One turn sends every row of this set to another row. A few are shown first. Where does it send the rows asked after them?
bibo: 3.76; -1.37; -0.34; -1.21; -1.56; -0.79; 2.14; 0.84; -1.18; 0.11; 0.67; 1.12; 0.66; 1.23; -1.17; -0.51; 0.66; -0.35; 0.26; 0.27; 0.53; -0.82; 1.41; 0.55; 0.12; -1.15; -0.39; -0.59; -1.46; 0.59; 0.14; -1.10
Gotu: 2.21; -1.55; 1.60; 0.84; 1.41; 0.01; 1.13; 2.17; 1.20; 0.31; 1.01; 0.48; 0.81; 1.87; 1.21; 2.34; 0.03; -0.31; 0.18; -0.75; -0.12; 0.39; 0.38; 1.80; 0.22; -0.84; -1.12; -0.57; -0.49; -0.01; -0.32; 1.44
Fabez: -0.45; 0.30; 0.38; 2.57; 0.41; 0.18; 0.26; 1.15; 1.59; 0.22; 1.30; 2.11; 0.40; 0.90; -2.93; -0.20; -0.57; -0.99; -0.10; -0.93; -0.52; 1.06; -0.59; 0.92; 0.16; 0.05; -0.03; -1.46; -1.55; -1.74; -0.36; -1.53
gifuv: 1.72; 0.33; 1.98; -0.45; 0.57; 0.24; 1.74; -0.57; 1.78; 0.26; 1.15; 0.70; -1.01; 0.86; -0.70; 0.02; -0.27; -0.51; -0.58; -0.38; 2.71; 1.14; 1.18; -0.35; -0.98; -0.60; 1.07; -0.67; 0.52; -2.13; 1.43; 0.40
Zule: 1.33; 0.75; -1.34; -0.21; 1.66; 0.93; 2.18; 0.90; 1.05; -0.38; 1.40; 1.72; -0.82; 0.26; -0.62; 0.48; 1.40; -1.20; -0.13; -0.36; -0.36; 2.21; 2.16; 1.20; -0.28; 0.39; 0.21; -0.53; -1.79; -2.05; -2.15; -1.19
Gopi: 1.56; 0.69; 0.68; -1.65; -0.07; -0.70; 0.80; 1.02; -0.23; -0.40; -0.08; 0.60; -1.18; 0.61; 0.51; 0.52; -0.10; 1.09; 1.07; -0.99; 1.39; -0.63; 1.60; 0.14; -1.33; 1.48; 0.80; -0.91; -1.70; 0.75; 0.51; 0.64
Rudiz: 1.68; -0.58; 0.85; 1.03; 0.24; -0.26; 0.21; -1.61; -0.18; -0.18; 1.67; 1.14; 1.69; 2.73; -1.39; -0.07; 0.30; -1.04; -1.07; 0.23; 1.31; 0.10; 0.05; 0.22; -1.41; 0.59; -1.24; -0.23; -1.99; -0.56; 0.94; 0.04
tovif: 1.18; -1.17; -0.81; -0.57; 0.52; -0.93; -0.49; 0.97; -1.19; -0.78; -0.10; 0.27; 1.21; -0.64; -1.72; 0.50; -0.54; 0.36; 0.03; -0.72; 1.95; 0.18; 0.38; 0.25; 0.16; -1.81; -1.38; 0.04; -0.78; -0.87; -0.95; -2.45
gite: 1.99; -1.15; 0.58; -1.45; 1.36; 1.45; 2.14; 1.09; 1.31; -0.18; -0.85; 0.29; 0.14; 1.07; -2.98; 0.57; 1.65; -1.23; -0.62; -1.22; 1.01; 0.74; 0.82; 0.88; 0.74; 0.02; 0.28; 0.91; -2.48; -1.63; 1.38; -1.92
feb: 0.46; 0.10; 0.16; -0.71; 1.24; 0.26; 1.71; 1.06; 0.67; -1.30; 2.25; 1.88; -0.83; -1.49; -0.02; 1.98; 1.71; -0.22; 0.12; -0.94; 0.34; -0.99; 2.50; 3.37; 0.11; -0.57; -0.31; -0.05; -0.97; -0.71; -0.45; -0.99
Vidin: 0.62; 0.91; 0.94; -0.67; 0.86; 0.41; 0.14; 1.47; -0.06; 1.36; 1.10; 0.90; -1.35; 0.33; 1.30; -0.51; -0.46; 0.22; 0.71; -2.02; 0.44; 0.06; 1.68; 1.25; -1.47; -1.03; 0.30; -0.33; -1.89; -1.54; 1.59; 1.53
nalu: 0.32; -1.36; -0.95; 0.41; -0.97; -0.29; 2.16; 0.79; 0.68; -1.04; -0.90; -0.02; 0.24; -1.10; 0.73; 0.86; 1.55; -0.66; -0.36; -1.70; -1.40; 0.27; 0.57; -0.10; -1.65; -0.65; -0.24; 1.09; 0.06; -1.41; -0.37; -0.98
nuro: -0.01; -1.09; 1.42; -0.89; -0.59; 0.81; 1.40; 1.03; 1.02; -0.76; 2.17; 2.31; 1.00; 0.47; 0.05; -0.88; 0.26; -2.26; -1.59; -0.91; 0.51; -0.29; -0.52; 0.33; -0.92; 0.08; -0.02; -1.02; -1.66; -2.17; 0.85; -2.47
gaval: 2.63; -0.26; 0.02; 1.98; -1.59; -0.87; 1.31; -0.40; 1.99; -0.89; 1.41; 1.09; 1.43; 1.11; -1.58; 1.75; 0.25; -1.36; 0.44; -2.26; 0.36; -0.38; 0.76; 0.51; 0.74; -1.27; 0.07; 0.01; -0.31; -1.20; -0.72; -0.22
vibak: -0.04; -1.54; -0.67; 0.19; 2.30; -1.31; -1.29; 0.98; 1.74; -0.39; 1.54; 1.64; 0.99; 1.08; 0.35; -0.46; 0.18; 0.46; 0.32; -2.11; -0.26; -0.39; 0.59; 0.51; -0.19; 0.12; -0.48; -0.37; -1.26; 0.72; -0.97; -1.24
bugeg: 0.13; 0.26; -0.37; -1.50; -0.59; -1.66; 0.87; -0.94; 0.52; -1.14; 0.05; 1.14; 1.45; 1.05; 0.73; 0.38; 0.28; -0.71; -0.36; 0.14; 1.77; -0.50; 1.01; 0.01; 1.25; 0.00; 1.90; -0.50; -1.50; -1.18; -0.01; -2.28
Ras: 0.54; 1.22; -0.61; -0.16; 0.32; 2.18; 1.25; 1.52; 0.51; -1.50; -0.21; -1.39; 1.29; 1.07; -0.71; -0.68; 1.03; 0.65; -1.52; -0.69; 0.73; -1.11; 0.35; 0.50; 1.16; -0.74; -0.13; -0.88; -1.52; -1.21; 0.27; 1.28
Mub: 0.26; -0.78; 1.26; -0.72; 0.97; 0.64; -0.72; -0.40; -0.03; 0.36; -0.35; 0.86; 0.51; 2.66; -0.73; 0.58; 1.62; 0.93; -1.21; 0.18; -2.10; 0.04; 1.25; 1.52; -1.00; -0.33; 0.51; -0.02; -0.60; -0.26; 0.09; -1.12
bar: 1.55; -0.27; -0.45; 1.49; 2.10; -1.07; 1.49; 1.05; 0.50; -0.55; -0.05; -0.50; -1.19; -0.23; 0.23; 1.45; -0.01; -0.73; 0.52; -1.16; 0.21; -1.42; 0.57; -0.38; 1.01; -0.69; 1.42; -1.94; -0.71; -1.05; 1.08; -2.59
nide: -0.09; -0.33; -0.20; 0.99; 4.28; -1.03; 2.24; 0.72; 1.37; 0.64; 0.30; 1.52; 1.08; 0.92; -0.25; -0.54; 0.02; -1.14; -0.57; -0.40; 0.23; -0.15; 0.17; 1.14; 0.38; -0.05; 0.42; 0.37; -1.60; -1.81; 2.00; -0.18
gik: 0.36; -2.49; -0.91; 1.00; -0.56; -0.27; 0.94; 0.74; -1.15; -0.69; 0.43; 1.39; -2.20; 0.96; -0.67; -0.87; 0.94; -1.94; -0.36; -2.14; 0.68; 0.12; 1.14; 1.09; 0.17; -1.82; 0.06; 0.05; -1.45; -0.38; 1.00; 0.74
vig: 1.84; 0.38; 0.37; 1.70; 2.20; -0.36; 2.33; 0.43; 1.48; 0.05; -0.35; 1.08; -0.33; -0.13; -2.45; -0.24; 0.70; -0.66; -1.51; -0.68; 1.21; -0.43; -1.25; 1.91; 1.41; -0.66; 0.36; -1.26; -1.76; -2.17; 1.00; -0.47
fusa: -0.73; 1.10; 0.92; -1.43; 1.97; -0.54; -0.26; 1.02; 0.04; -0.64; -0.01; 1.27; 0.09; 0.47; 1.28; -0.39; 1.38; 0.06; -0.91; -0.53; 0.42; -1.78; 1.23; 0.85; -0.34; -0.61; 0.14; 1.55; -0.46; -2.26; 0.03; 0.24
Mag: 2.09; -0.94; -0.60; 0.24; -1.03; -0.02; 2.53; 0.95; 0.85; -0.40; -0.18; 1.22; 0.34; 0.57; -0.36; 1.77; 1.26; -0.78; 1.83; -0.62; -0.50; -1.03; 2.36; 0.53; 0.75; -0.30; -0.84; -1.21; 0.93; -1.12; -1.19; 0.04
murar: 1.32; 0.24; -0.86; -0.42; -0.50; 0.88; 3.51; -0.72; 0.75; 0.22; 0.92; -1.25; 0.47; -0.16; -1.16; -0.17; 0.73; 0.68; 0.29; 0.55; -0.58; -0.94; -1.04; 1.09; -0.19; -1.77; 0.76; -0.60; -1.58; -1.52; 0.57; -0.40
Zav: -0.20; -0.10; 0.32; -0.13; 0.96; 2.17; 0.92; 1.35; -1.44; -0.46; 1.43; 1.33; 0.70; 0.05; -1.36; 1.56; -1.27; 0.47; -1.26; -2.62; 0.28; 0.28; 0.77; 1.90; -1.49; -0.68; 0.93; -0.74; -1.33; -0.09; 0.68; 0.52
Mase: -0.90; -1.11; 1.76; 0.79; 0.67; 0.68; 0.56; 0.93; 0.32; 0.30; 0.15; 0.67; -0.60; 0.18; -2.23; -0.33; 2.01; -1.20; 2.15; -1.52; 1.02; 1.06; 0.18; 0.89; -0.20; -1.18; -0.93; -0.41; -1.73; -0.80; 1.40; 0.95

Ras -> Zule
vibak -> Rudiz
gaval -> Gopi
Now these:
feb -> Mase
gifuv -> bar
nalu -> Zav
Mub -> nuro
Mag -> Vidin
bibo -> fusa

